(in the rows, 128 means zero)
The rows below come in pairs that one turn or mirror swaps. Which row does each named row swap with?
The rows were stretched afterwards, more along some directions than others.
K_393: [121 113 119 110 144 131 122 160  91 135 104 164 200 145 121 119 139 101]
K_490: [129 102 132 133 132 113 136 152  87 137 128 145 186 123 104 123 126  99]
K_127: [ 89 114 148 157 158 116  84 151 116 117 141 178 126 137 128 141 155 126]
K_541: [144 143 140 158 179 131 111 166 100 129 118 122 173 121 127 124 197 128]
K_929: [ 90  94 131 129 153 116 136 144 105 123 112 165 170 147 139 146 108 122]
K_77: [149 133 134 156 151 138 142 141 103 118 133  89 155  93 107 122 135 112]
K_570: [139 146 143 135 144 144 154 148 113 119 128  66 148 109 141 115 154 126]
K_605: [ 57  96 152 108 161 154 134 155  97 131 101 144 167 150 121 124 127 133]
K_856: [147 150 125 181 135 138 136 146 112 123 123 109 140 118 133 132 142 117]
K_446: [148 117 131 145 115 140 129 131 113 135 136  85 119 114 129 143 101  88]
K_948: [152 146 134 182 149 103 121 148 120 119 153  98 149 116 139 123 156 109]
K_279: [ 64  95 151 115 169 131 128 153  92 131 102 164 177 145 127 126 137 146]
K_498: [159 138 142 136 145 155 137 142 102 131 118  87 158 106 104 112 136 110]
K_818: [ 92  70 136 130 138 115 103 155 109 135 124 160 146 110  90 118 114 106]
K_473: [ 70  88 144 135 164  95 133 143 101 128 131 156 175 130 127 124 114 145]
K_765: [103 111 142 148 150 121 127 129 101 149 137 154 124 136 145 137 140 129]
K_52: [ 91  98 151 127 156 125 116 153  98 125 106 141 163 105 137 135 148 141]
K_296: [ 89  80 140 140 147 110  86 152 112 135 132 191 149 126 103 128 132 114]
K_164: [128 144 137 164 149 157 118 138 113 134 112 119 134 147 137 132 116 111]
K_274: [ 90  91 129 126 137 101 133 147  98 129 121 167 180 126 138 128 125 117]
K_256: [132 157 149 150 150 142 154 143 105 129 127  84 147 150 170 133 139 123]
K_525: [128 113 139 163 124 133 136 118 117 127 156  95 111 104 148 141 121 118]
K_418: [147 147 132 164 154 105 103 149 126 121 156 113 160 124 151 117 183 116]
K_458: [144 115 130 154 154 128 144 154  82 148 108 137 189 106 112 137 138  93]
K_166: [113 103 130 138 141 128 132 136  88 158 118 135 136 140 159 160  93 115]
K_303: [105  78 140  92 138 125 127 134 109 143 133 144 167 122 146 130 145 136]
K_549: [135 117 141 179 158 106 134 135 110 127 150  97 124 106 120 147 130 153]
K_15: [135 108 141 144 147 140 145 115 113 136 137  92 116 111 126 151 106 134]
K_140: [128 100 120 125 109 113 125 131 118 129 139 160 141 118 133 129 133 148]
K_438: [ 84 102 149 138 167 128  59 144 125 127 128 179 160 146  99 111 154 116]
K_501: [ 88  95 150 101 161 137  85 141 121 130 124 168 168 130 111 116 167 125]
K_587: [105  92 149 105 130 125 141 132 108 143 140 143 155 128 140 111 126 117]
K_364: [120 129 145 129 155 144 111 127 111 139 123  90 141 134 140 131 121 122]
K_616: [141 112 136 175 109 110 166 122 108 134 168  99 111 115 152 149  98 116]
K_35: [135  75 143  96 112 149 134 121 118 133 119 129 149 112 116 144 100 129]
K_590: [ 79 105 147 117 163 136  60 150 129 123 115 168 148 128 116 120 182 159]
K_734: [138 103 131 103 136 150 162 127 108 126 118 138 182 137 130 139 123 125]
K_480: [117 129 130 144 121 113 148 146 115 107 140 158 138 147 136 127 133 155]
K_663: [163 127 136 160 132 112 102 143 113 138 143  96 126 104 119 132 129 105]
K_344: [126 121 133 111 158 139 116 131 100 143 113  96 172 136 148 133 120 115]

K_587 pairs with K_490
K_734 pairs with K_140
K_35 pairs with K_480
K_473 pairs with K_438

